Look-ups in named tables: a row name and a column name give one cell, copied from the table.

Table Mopave
	Seguvad	Tosas
Muvafu	7564	4485
Tedusev	8531	8714
Muda	2730	8198
Pino	8863	941
Fad	8087	889

Muda, Tosas => 8198
Pino, Seguvad => 8863
Pino, Tosas => 941
Tedusev, Tosas => 8714
Muda, Seguvad => 2730
Muvafu, Seguvad => 7564

Table Mir
|  | Nek | Nenalaz | Lenal |
|---|---|---|---|
| Sep | -13.14 | -2.86 | -41.89 |
| Sok | -15.30 | -1.51 | -77.86 |
| Lufuse | -31.00 | 8.28 | 2.55 |
| Tafera | -13.48 | -2.65 | 10.37 |
| Fir | 10.93 | -17.88 | -81.65 |
| Ris | 74.21 | -57.37 | -74.64 |
| Tagunu | 51.34 | -43.10 | -65.79 |
| Safu | -45.72 | 17.47 | -9.22 |
| Dul | 52.38 | -43.75 | -85.14 |
| Rik | 10.85 | -17.83 | -51.38 |
| Forefo | 64.12 | -51.08 | -70.81 |
| Nas | -31.31 | 8.48 | -34.88 |

Fir, Lenal -> -81.65
Sok, Nek -> -15.30
Sep, Nek -> -13.14
Rik, Nenalaz -> -17.83
Sok, Nenalaz -> -1.51
Tafera, Lenal -> 10.37
Which row has the largest Nek? Ris

Table Div
         Padukem  Kazibem  Mefub  Bomok  Kofa  Ges  Tukon  Solire
Rolam         47       55     61     83    73   47     70      86
Rogesi        61       58     89     61    54   69     28      96
Nime          39       66     69     46    87   32     77      85
Bepalos       64       51     65     31    82   41     42      65
Panozo        68       61     41     41    50   64     65      19
Zezi          72       60     67     10    60   59     34      42
Mimove        46       74     49     53    56   55     91      43
Kag           59       45     33     95    68   51     75      51
Kor           79       44     61     67    47   75     25      56
Getomom       39       83     65     75    38   72     90      65
Zuv           49       78     85     47    45   70     57      78
Kilug         86       25     36     76    69   56     29      42

Padukem of Bepalos = 64
Mefub of Kilug = 36
Kazibem of Rogesi = 58
Mefub of Rogesi = 89
Solire of Panozo = 19
Tukon of Mimove = 91
Kazibem of Zuv = 78
Tukon of Zezi = 34
Kofa of Rogesi = 54
Ges of Panozo = 64
Padukem of Kag = 59
Ges of Kilug = 56
Bomok of Bepalos = 31
Kofa of Nime = 87

Pim
columns: Varu, Kif, Vob
Risop: [30, -50, -41]
Mudu: [-7, -77, 4]
Guf: [21, -8, 31]
Dakupi: [-6, -47, -50]
Tuv: [73, 2, -6]
Tama: [73, 3, -3]
Busalo: [21, -18, -57]
Fekiz: [26, -2, -50]

Tuv, Varu -> 73
Tuv, Vob -> -6
Dakupi, Varu -> -6
Guf, Kif -> -8
Risop, Varu -> 30
Fekiz, Varu -> 26
Tama, Kif -> 3
Tama, Varu -> 73
Mudu, Kif -> -77

Sel:
|  | Peko | Dage | Bul | Gok | Sodupoz |
|---|---|---|---|---|---|
| Fofu | 0.5 | 0.6 | 0.4 | 0.3 | 0.7 |
| Mepevet | 0.3 | 0.5 | 0.3 | 0.3 | 0.9 |
| Kad | 1.0 | 0.2 | 0.5 | 0.0 | 0.2 |
| Kal | 0.2 | 0.1 | 0.5 | 0.5 | 1.0 |
| Bimi | 0.5 | 0.5 | 0.4 | 0.5 | 0.7 |
| Duv | 0.4 | 0.4 | 0.7 | 0.2 | 0.5 |

Bimi, Sodupoz: 0.7
Bimi, Dage: 0.5
Fofu, Dage: 0.6
Fofu, Bul: 0.4
Mepevet, Bul: 0.3
Fofu, Peko: 0.5
Duv, Peko: 0.4
Mepevet, Peko: 0.3
Fofu, Gok: 0.3
Duv, Dage: 0.4
Kal, Dage: 0.1
Kad, Gok: 0.0
Duv, Sodupoz: 0.5
Duv, Gok: 0.2
Mepevet, Dage: 0.5
Bimi, Bul: 0.4
Which row has the largest Sodupoz? Kal

Kovo
fields: Lup, Zuteg, Kebitu, Gilave
Zilozo: [-74.7, -71.2, -74.2, -57.1]
Daduz: [-5.1, -70.5, 36.9, 4.5]
Zaved: [-41.4, 3.6, -5.8, -79.3]
Guz: [-94.3, -63.6, -11.8, -58.7]
Loz: [-26.1, -96.1, -35.5, -24.4]
Pibizav: [-50.4, 37.4, -3.3, -95.4]
Tal: [-16.5, -30.9, -3.9, -44.4]
Lop: [-30.2, 52.8, -38.7, -37.5]

Loz, Lup: -26.1
Lop, Zuteg: 52.8
Loz, Zuteg: -96.1
Guz, Zuteg: -63.6
Daduz, Kebitu: 36.9
Zaved, Lup: -41.4
Tal, Kebitu: -3.9
Pibizav, Gilave: -95.4
Pibizav, Lup: -50.4
Tal, Lup: -16.5
Zilozo, Gilave: -57.1
Guz, Lup: -94.3
Zilozo, Kebitu: -74.2
Daduz, Lup: -5.1
Lop, Kebitu: -38.7
Which row has the largest Zuteg? Lop

Bav
         Buf  Muz  Lefike  Fepi  Zul  Bem  Les  Kaverus  Bazotuz  Fop
Gamod    191  147     108   170  151  196  219      210      109  124
Zegit    155  135     135   117  160  142  139      160       73  156
Leb      167  181     130   173  112  158  198      124      115  111
Nim      134  168     152   203  172  169  182       47      111  174
Buduv    138  178     205   181  131  132  161      189      112  109
Tezigap  165  144     209   141  180  150  142      145      131  206

What is the Kaverus of Zegit in Bav?
160
What is the Kaverus of Gamod in Bav?
210
What is the Fepi of Nim in Bav?
203
What is the Bazotuz of Buduv in Bav?
112
What is the Les of Zegit in Bav?
139
What is the Lefike of Leb in Bav?
130
What is the Lefike of Tezigap in Bav?
209
What is the Zul of Nim in Bav?
172
What is the Fop of Zegit in Bav?
156
What is the Bem of Leb in Bav?
158
What is the Kaverus of Nim in Bav?
47

